A single turn carries every row of the set below to another of its rows. Some are shown first; where does it send the rows asked next?
k685: [ 13 -12  14   7   1 -23  -2   0  -6  11   6 -27   3 -14  25  -4  -4  -7
  47 -23   8  -4  -2  -2  25  19 -20  -3 -17  -1 -35  17   0   2 -25  -5
 -23   6  -2 -13  -2   3  26  -1 -15 -21 -16  -4 -10 -30 -14  -7  -8  -8
  14]
k835: [ 18 -16 -34 -11 -12   4 -22 -13 -35   2   7   5  26 -21  32  18 -23  -5
  14  21   4  -9  16   2   5 -12 -29  -2   8  -2 -25 -45  -3  -3  12  20
  -7  -3  15 -21  10 -26  -2   0  37  14  -4   9 -21  14   5 -17  -4  21
   4]
k497: [ 20  -3 -37 -11 -13   8 -12  -6 -32   1   0  -1  34 -10  32   2 -18   4
  16  24  -5 -11  12   3   5 -14 -20   4  10  -2 -26 -37 -14 -10  13  26
 -17  -6  12 -30   9 -20 -10  -3  37   9 -15  13 -16   7   9 -20  -7   4
  10]
k206: [ -7 -17 -28   5  -2 -15 -24  40 -16  29 -30  -2  12  21  20 -29   6  -6
  26  11 -19  -9   9  -7   9  -2 -28   8 -25   5  -1   0  11 -10   5  28
  -4  -1  28  -8  12  -4  -6 -31  -3 -10  -8   7  -1  24 -35 -30   9   6
  21]
k767: [ -7 -20 -35   1  -5   6 -27  26 -19  43 -27   1  22  18  16 -16  10   0
  28  -8 -17  -4  14  -1   5   9 -35   7 -34  13   9 -10  19   5   0  23
 -16  10  23 -17   8   8  -1 -16  -2 -25 -27  10   3  10 -29 -22   2   9
  10]
k202: [ -1 -38 -30  -1  -2 -29  -6 -34  -5  10 -21  -3  22 -33  13   8 -12 -19
  20  -9   8  13  25  -3  14 -22  -3   2 -10  -9 -20  -8   3  22  -2  -4
 -17  12   7 -25 -45  -6  -3   3  27   4 -21 -14  12 -14  16  -1   7  15
  11]
k506: [-14 -39 -22  -2   9 -35   4   6  55  20   5  31   3   0 -11 -21   9  -8
 -15  -6  16  -5 -24 -16  -7  29   4   5  17  -9   8 -16 -12  14  11  10
  11  14  -5  -1   7 -16  -8 -26 -13 -12 -26  -3  -4  15  -1 -22  15 -24
  16]
k470: [ 11 -15 -24   4 -16 -33   0 -16  -4 -14 -29  -6  16 -21  24  -1 -18 -17
  15   5   1   8  27  -2  21 -35   4   8   9  -5 -21   9   1  21 -11  -5
 -26  -4   7 -22 -41 -21 -10  -9  14  15  -7 -11  19  -5   9  -1  -4  -3
   4]
k18: [  8 -15   5  -2 -16  23 -27  10  24  18 -15  18  13  35 -19 -10  -8  -1
   0   0  16 -18 -20   7  11  16 -24   1  -7  23 -27 -11  -3   6  29 -15
  -2  -8  -1  -3  -7 -43  -3  19  -9 -48  17  -8  -5   1  -3 -50   5  17
   6]
k678: [  8 -33 -22  -9 -19 -39  -7 -22  -2   2 -24  -5  15 -30  19  16 -16 -13
  17   1   0   7  21 -10  21 -24  -3  -1   7  -4 -19   4   6  31   7  -8
  -9   3  13 -23 -45 -27 -11 -17  20   8 -10 -23  -2   2  12  11  13  14
   0]
k999: [-15 -27 -32  -3  -6 -35   4 -18  -8  -6 -26 -12  28 -25   8  -6  -6 -19
  18   3 -12  10  24 -16   9 -33   0   4   0  -2 -20   4 -11  19   4  10
 -19   2   4 -18 -44 -20 -15  -5  28   7 -16 -11  11 -11  19  -1   4  -6
  22]
k143: [-15 -32 -19  17   8 -33   3  -2  49   0   4  45   0  -4  -6 -18   0 -24
 -22  -5  28   3  -5  -1 -17  17   2  10  10  -3   7 -24   6  19 -10   5
  -4   5  -4   9  11 -15   7  -7 -27  -2  -5   5  15  22 -11 -34  -8 -22
  10]
k548: [ 11 -11 -40 -14 -13  11 -17 -13 -37   3   4   3  37 -17  26  15 -17   1
  15  17  -5  -8  15   1   0 -11 -28   1   4   3 -21 -46  -8  -1  14  27
 -16  -2  11 -24   8 -22  -5   4  40   5 -16  12 -19   7  11 -15  -8  12
   7]
k487: [-12 -16  15  -3 -16 -31   3   6 -16   1   7 -30  15 -14  10  11   3  -6
  42 -16 -16  -2   4 -21   5  19 -30  -8 -12  23 -24  18   2  25   0   6
 -19  -3   1   0  -7 -28  17  -7 -16 -34  -9 -13 -32 -15  -8  16  -9 -12
  16]
k338: [-11 -17   0   4 -11  24 -27  11  16   8 -11  19  15  30 -25 -11  -5 -14
  -4  -2  11 -14 -12   0   5   8 -29   0  -8  29 -24 -14  -6   6  23  -8
  -6  -8  -7   9  -4 -48   1  29  -5 -42  26  -4   3  -2  -2 -54  -4  11
  11]
k466: [-20 -38 -21  -4  -5 -24  -5  11  45   6   8  36  -1  -6 -12  -1   4 -14
 -25 -12   9  -3  -9 -23  -4  25 -10   3  32   8  20 -15  -4  35  -5   8
   2  14 -12  14   9 -38  -6 -22 -17  -1  -8  -1   2  20  -6 -10  -5 -28
  -6]
k882: [-25 -27 -15   8 -16 -36   8 -17  37  26  -4  48   5  -1   1 -22   5  -4
  -7   3  12 -38  -8 -27 -17  30  -6 -22  20   8  12  -2 -25  -6  20   3
   7  11 -12 -10  13 -10 -17   0  -9 -12 -21   7  -1 -10   8 -12   0 -29
   7]
k350: [-13 -19  -6  25 -18 -42   7 -19  37  10  -5  60  -3  -1  12 -22  -7 -15
 -11   8  27 -35   1 -11 -17  19  -3 -17  17   6   6  -5 -10  -8   4  -6
   0   0  -7  -5  17  -8  -6   7 -23  -2  -2  12  14   1  -3 -24 -12 -25
   2]
k945: [-14 -28 -13  13 -22 -22   0 -30  34  28   0  61   3  -7   6  -4  -3  -7
 -10 -11  26 -33   2 -12 -16  34 -13 -22  14  14  18 -13  -6   8   3 -10
  -4  16 -12 -11  13  -5  -4  14 -17 -14 -19  10   9 -10   3  -8 -13 -19
 -12]
k762: [-12 -33 -30  -5 -11   3 -41  30 -25  39 -20   5  11   8  15   4   4  -8
  22  -9 -17  -5  18 -13  11   9 -48  -1 -22  19  13 -11  26  18  -3  19
  -4  13  24  -1  10 -14   0 -23  -1 -12  -7   3  -6  21 -35 -11   2  21
  -3]
k173: [-13  26  -8  16 -15   8  -5 -11  17 -10  24  16  -8  13 -10  17 -26 -15
  35 -31 -20 -21 -12 -17  -2 -19   1   5  -5  23   7 -16  13 -20   9  13
 -20   6  -5  -4  -8 -16 -15  14 -11  10  11 -10 -16  17  17 -11  31 -10
  -1]
k974: [ 25  -6 -31  -9 -15  -3 -14  -7 -31  -4   0   3  28 -13  35   9 -24   1
  15  30   1 -11  12   5   3 -15 -20   3  10  -4 -29 -39  -6  -8  18  22
 -10 -12  19 -26  10 -26  -7  -7  32  12  -4   8 -22  19   4 -20  -3  14
   9]
k998: [  0  24  -6  12 -15  10 -10 -13  21   0  24  17 -14  11  -3  21 -30 -11
  37 -36 -12 -24 -15 -14  10 -13   1   4  -2  17   6 -16  16 -22   6   5
 -17  12  -4 -10  -9 -10 -14  10 -11  12   8 -12 -17  15  15 -12  36  -3
  -9]
k515: [-10  16  -7  13  -9   4  -8 -19  20   3  26  19 -10  10 -10  21 -26 -13
  39 -35 -13 -21 -17 -14  -1 -11   1   2 -13  16   5 -22  17 -23  17   9
 -12  12  -1 -10 -11  -7 -11  14  -9   4   5 -15 -25  17  19 -11  42   3
   1]
k176: [-14 -21  19   5  -4 -48   6   4 -12  -2   6 -28   9 -15  11  -1   2 -14
  44  -6  -7  -1  -1 -18   1  14 -23  -8 -19  10 -36  16   1   8   7   7
  -8  -9   7   2  -6 -21  20  -9 -16 -29  -1 -17 -35  -8 -11   2   2  -4
  32]
k526: [ -2 -22 -22  11  -9 -14 -35  32 -23  23 -25  10   4  12  25 -10  -4 -16
  21   7  -7  -5  21  -1   9  -4 -37   6 -24  11   2  -8  31   5  -8  16
  -5  -3  31   2  15 -12   4 -24 -12  -2   9   5   1  33 -44 -27  -2  20
   5]
k534: [  2 -30 -22   3  -4 -13   2  -6  54  19   1  41   7   2  -3  -4   3  -3
 -18 -20  24  -1 -10   2  -9  34   0   9  15   1  16 -22   7  33  -7  -2
 -12  16  -6 -10   6 -10   2 -11 -27 -20 -32   3  11  11  -4 -16  -7 -24
  -8]
k62: [ -4 -24   0  -2  -3  22 -33  12  22  21  -8  16   5  27 -22 -15  -7 -12
   0  -3  18 -18 -22  -4  20  13 -27  -4  -6  17 -29 -13 -11  -5  22 -11
   8   0  -7   6  -4 -42  -1  22   3 -35  24  -5  -2  -6  -4 -58   9  19
  12]
k918: [-16  18 -12  16  -3   8  -8 -16  18  -1  28  16 -11   8 -10  13 -26 -20
  37 -36 -13 -20 -15 -17   3 -17   0   4 -11  16   5 -20  10 -29   6  12
 -15  13  -7  -5  -9  -5 -11  19  -5  14   8  -8 -13  11  18 -18  36  -5
   5]
k263: [  1 -13   0  -4 -15  32 -32  19  20  15 -12  13   9  33 -19 -11  -6  -5
  -3  -5   9 -20 -19  -4  25  12 -29  -1   5  25 -23  -5 -14   4  15 -11
  -4   0 -11   5  -3 -50  -6  18  -3 -36  21  -2   4  -9  -4 -50  -2   7
   1]
k480: [-22 -33  -6  10 -26 -40  -4 -16  32  16   2  56  -7 -10   5  -2  -4 -14
 -15   3  17 -36   0 -28 -11  27 -17 -27  30  15  16  -5 -10   8  11  -6
  13   9  -9   4  14 -28 -11  -2 -14   0   3   3  -3   5  -3  -4  -6 -17
 -10]
k234: [ -3 -18  14  13   2 -26  -7   1 -16  -1  12 -23  -2 -21  20   3  -7 -22
  41 -22   8   0   9  -9  22  11 -29  -6 -16   7 -33  12   6   8 -34  -4
 -22   5  -4   5   2  -9  31   6 -15  -9   3  -1  -6 -25 -20  -9 -17  -6
  13]

k974 -> k497
k534 -> k466
k515 -> k998
And these:
k234 -> k176
k263 -> k338
k526 -> k206
k202 -> k678
k480 -> k350

A single turn carries every row of the set below to another of its rows. Some are shown first; where does it send the rows asked next?
k808: [ -9  14  -8 -19   2   1  -6  14  14  16  10  13  -3  -1  -8  28   2  11
   7  19  14   3   6   3  20 -18  -3  -4  -5  24 -38  12   2  -4 -14  31
 -30]
k235: [-20  -7  31  21   8 -20  -3 -15 -25   9 -26  13   2  -7  24 -45   1  -8
   1   3  16  -6   2   2  31 -19   6 -22 -14 -25   0   8  14  -2 -17  -3
  16]
k139: [ 18  18 -15  33  -3   1  14   3   3  15 -14  21  -8  -1  -8 -19 -15  -4
  14   0  23  -8   5  33  40  12  30   3 -33   1  38  20 -17  -2  -6  23
  26]
k900: [-22  15 -20   3  13  14  -4  -1  11   9  12  33   5  21  13   8 -15 -10
   7  -5   9  -1   0  11  23 -21  10  -3  -9  21 -23   7  -8  -8  17  21
 -52]
k705: [-11  13  -7  12 -18  21  -2   5  37   7   4  23  -9   2 -51  -3 -11 -22
  -1  -4   0  24  16  21  29  -3   2  14  -5  12  25 -17 -21  25  27  -9
  15]
k935: [ -7   8  -2   0 -17  24   1 -19  46   6 -17 -16 -18 -14 -45  -6  29 -17
  13  17  -8  22  13  17  32   3   0  -4  -8   6  15   1  12   7   6 -14
   7]
k201: [-16  -1  33  18   4 -28 -11  10 -24   5 -15  31   9   1   8 -28 -21   6
 -10 -17  26   5   7  -5  21 -24   2 -12 -11 -25   1  -8 -11  12 -11   2
  29]
k779: [ 29  30   2  13   5  13   4  -1  19   5 -38  -7   5  15  -3  -3   2  12
  15   0  23   6   1  24  17  14  11   3 -33 -13  34   1  12 -11 -21  -3
  15]
k390: [ -8  27 -10 -19   1  -4   3   8  15  -6   4  10  18   2   3  19 -18  -9
   8   1  -3 -26  -6  24  35  -6   4 -34 -20  23 -34  14   9  -8   3  14
 -31]
k417: [  0  18  19  19  21  -8   6   4  29  36  -7  -6  24  13  -6 -23 -29   5
   4  20   9   3  -6  25  30 -11  19  27 -18 -23  10 -27  -7  16  -8   0
  10]
k161: [ -6   8  -8  -4 -13  17  -2  -7   3 -10 -16 -13  -3  11 -15   7   4 -13
   5   2 -32   8 -15  13  15 -17   0 -11  -5  55 -22 -11   4   7   8 -32
 -14]
k722: [-22  14  33  13   2 -22  -9  -2 -33   7 -18  -3   3   2  -4 -32   7  -6
   1  -1  51   0   3  16  16 -18  -2 -15  -9 -20 -11  -3   5  16  -3 -13
  23]
k452: [-11 -12 -20  -6 -23   8  -8  15   3 -15  -3  11 -15   1 -25  26   3 -14
  -6   1 -27  11  -7  -1  18 -30   1  -8   3  41 -23 -14 -15  12  12 -14
   1]
k369: [ -9  -2   1  12  17 -14  -3  -3  43   6 -16 -16  13   0  -5  -7   2  -6
   4   3   8   0 -10   8  34 -23  32  -9 -17 -60   8 -17  -4  -3   8   3
   6]
k841: [ -9 -30   1 -12 -15  -2 -21   3 -26 -17 -22  18   5   2   8   1 -33  11
 -11 -18   8   3  13 -18   8  -1  -3  -4  -1   6 -16 -30  11   6   2  -5
  -2]
k709: [-20 -41 -16  -5 -13 -10  -6 -25 -36  -9 -13   8 -18 -23   6 -24 -12 -14
  -4  -2  11  -3  15  -6  27  -6  14 -26  -5  18 -12   5  15  -8   4   3
  -7]
k392: [ -9   8  -3  10  17 -30  14   0  23  31  10  -8  -2 -16 -29 -22 -10 -24
  -3  26  27   4   3  32  41 -27  33  -7 -20 -23  12   0 -15   8  -2   8
  20]
k123: [ 13   6 -24  16  -5   8  -3  16  14  -4 -21  20 -18   7 -13  15  15 -14
   3   2  41   4   9  18  21  -6  18  -1 -23 -38  34   3  -8  -7   3  11
  25]
k20: [-12  -4   4 -11 -11  -5  -6 -12 -46   2 -10  -5   0  -2 -10 -23 -30  -4
  -4   2  33   3  14  16  10   6  -3  -4  -7  43 -19 -14  16  13   2 -19
  -4]
k158: [-12 -12 -18  13 -15  12   4  -7  -3   1  -2  13 -14  -1  -9  -6  -7 -13
   3   4 -45   7  -9   3  31 -21  13  -4  -2  62 -15   0 -14   6   6  -5
 -10]
k242: [  1   2   3  13 -18  19   5 -10  50   0 -17  17   4  -9 -21 -13 -17 -10
   9  -3 -49   3   8  10  50  13   8  -4 -14   7  27  -6  -1   7   5  -2
  13]

k20 -> k841
k242 -> k935
k139 -> k779
And these:
k808 -> k900
k392 -> k417
k452 -> k158
k722 -> k201

